x = [[133, 139, 140, 141, 136, 151, 133, 140], [143, 140, 131, 146, 134, 134, 133, 136], [137, 134, 144, 133, 136, 136, 148, 142], [136, 141, 142, 132, 133, 139, 136, 133], [141, 137, 133, 145, 133, 134, 133, 139], [141, 143, 143, 133, 135, 139, 135, 131], [142, 137, 136, 136, 139, 135, 139, 134], [140, 138, 134, 140, 139, 134, 138, 137], [132, 134, 138, 139, 136, 143, 134, 137], [139, 141, 137, 142, 146, 137, 139, 139], [134, 134, 135, 140, 133, 141, 134, 142], [140, 138, 136, 134, 141, 135, 144, 135], [136, 144, 144, 134, 146, 140, 148, 138]]
Rows and columns are counted from 1.
row 1 col 1 = 133
row 12 col 3 = 136
row 8 col 5 = 139
row 11 col 4 = 140
row 10 col 7 = 139
row 13 col 3 = 144
row 2 col 8 = 136
row 6 col 6 = 139
row 5 col 2 = 137
row 12 col 4 = 134
row 3 col 8 = 142
row 2 col 2 = 140
row 6 col 7 = 135
row 2 col 5 = 134
row 12 col 2 = 138
row 3 col 3 = 144
row 12 col 1 = 140
row 12 col 5 = 141
row 11 col 6 = 141
row 7 col 3 = 136
row 7 col 2 = 137
row 8 col 1 = 140
row 1 col 2 = 139
row 9 col 5 = 136
row 11 col 7 = 134
row 8 col 3 = 134
row 8 col 6 = 134
row 5 col 1 = 141
row 13 col 8 = 138
row 5 col 3 = 133
row 1 col 5 = 136

data =
[[106 112 121 114 146 131 143 137 133 110 128]
 [138 128 128 138 156 134 106 120 127 135 126]
 [127 110 125 117 135 130 151 138 140 134 132]
 [121 116 148 141 136 133 145 114 126 139 128]]
Indices start at 1.
row 1 col 1 = 106
row 1 col 5 = 146
row 1 col 8 = 137
row 2 col 7 = 106
row 1 col 7 = 143
row 4 col 5 = 136
row 3 col 11 = 132
row 2 col 5 = 156
row 2 col 8 = 120
row 2 col 4 = 138
row 1 col 9 = 133
row 4 col 7 = 145
row 1 col 11 = 128
row 4 col 9 = 126

W =
[[117 132 150 123 118 147 130 142 138 138 112 114 139 108 115]
 [131 121 110 146 141 117 116 120 113 115 140 141 130 134 139]
 [117 132 136 133 121 136 123 128 120 136 129 116 128 113 127]
 [137 110 118 133 131 118 124 138 120 120 128 147 124 147 141]
 [126 145 129 126 127 131 126 131 124 124 130 117 136 126 117]
 [136 110 104 137 133 120 125 131 122 115 138 128 126 137 130]
 [138 150 120 120 133 142 129 133 140 132 122 117 137 123 124]
 [130 122 118 136 128 138 128 115 116 127 127 139 133 140 129]
 [132 127 112 128 125 120 129 129 126 122 134 128 129 138 130]]
Rows and columns are counted from 1.
(1, 1)	117
(6, 4)	137
(4, 1)	137
(5, 1)	126
(1, 8)	142
(5, 13)	136
(1, 13)	139
(6, 11)	138
(2, 10)	115
(4, 8)	138
(4, 3)	118
(7, 1)	138
(6, 1)	136
(2, 1)	131
(2, 11)	140
(8, 15)	129
(9, 9)	126
(2, 4)	146
(1, 7)	130
(8, 2)	122
(8, 3)	118
(1, 15)	115
(7, 10)	132
(2, 2)	121
(3, 9)	120
(1, 5)	118
(5, 6)	131
(9, 14)	138
(3, 3)	136
(4, 10)	120
(4, 13)	124
(3, 8)	128
(5, 2)	145
(6, 3)	104
(9, 4)	128
(6, 15)	130
(7, 2)	150

arr =
[[141 117 135 112 143 123]
 [113 144 112 148 110 144]
 [138 122 136 123 138 122]
 [123 134 122 130 127 135]
 [139 118 137 117 143 122]
 [115 148 114 142 115 147]
 [113 147 113 144 113 147]
 [142 115 137 114 145 121]
 [137 122 137 121 140 124]
 [114 149 113 143 116 145]
 [136 119 133 120 135 125]]
Rows and columns are counted from 1.
row 1 col 1 => 141
row 10 col 6 => 145
row 4 col 6 => 135
row 5 col 4 => 117
row 6 col 3 => 114
row 3 col 5 => 138
row 4 col 1 => 123
row 7 col 3 => 113
row 2 col 5 => 110
row 2 col 1 => 113
row 10 col 3 => 113
row 3 col 1 => 138
row 9 col 2 => 122
row 11 col 5 => 135
row 1 col 6 => 123
row 9 col 6 => 124
row 3 col 3 => 136
row 1 col 5 => 143
row 7 col 2 => 147
row 1 col 2 => 117
row 9 col 4 => 121
row 2 col 2 => 144
row 8 col 5 => 145

a =
[[145 133 124 132 109 127 142 144 122 131 150 118]
 [143 134 124 129 112 129 134 148 121 125 146 119]
 [137 129 125 133 109 119 154 148 121 131 153 114]
 [144 134 124 130 111 129 135 147 122 126 147 119]
 [145 133 124 131 110 128 138 145 122 128 148 119]
 [145 133 124 131 110 127 140 144 122 130 149 118]
 [139 129 126 133 109 120 152 147 121 133 152 114]
 [144 130 125 133 109 123 147 144 122 135 151 116]
 [142 130 125 133 109 121 149 145 121 135 151 115]
 [145 132 125 132 109 125 144 144 122 134 150 117]]
Rows and columns are counted from 1.
row 1 col 1: 145
row 1 col 12: 118
row 3 col 9: 121
row 9 col 8: 145
row 2 col 3: 124
row 2 col 4: 129
row 6 col 12: 118
row 7 col 10: 133
row 2 col 9: 121
row 3 col 7: 154
row 7 col 9: 121
row 2 col 10: 125
row 10 col 7: 144
row 1 col 4: 132
row 5 col 4: 131
row 10 col 9: 122
row 9 col 4: 133
row 8 col 7: 147
row 10 col 12: 117
row 10 col 8: 144
row 6 col 2: 133
row 7 col 2: 129
row 9 col 11: 151
row 7 col 7: 152
row 10 col 10: 134
row 3 col 1: 137
row 1 col 8: 144
row 5 col 3: 124
row 1 col 9: 122
row 5 col 12: 119
row 8 col 2: 130
row 3 col 11: 153
row 4 col 2: 134
row 2 col 6: 129
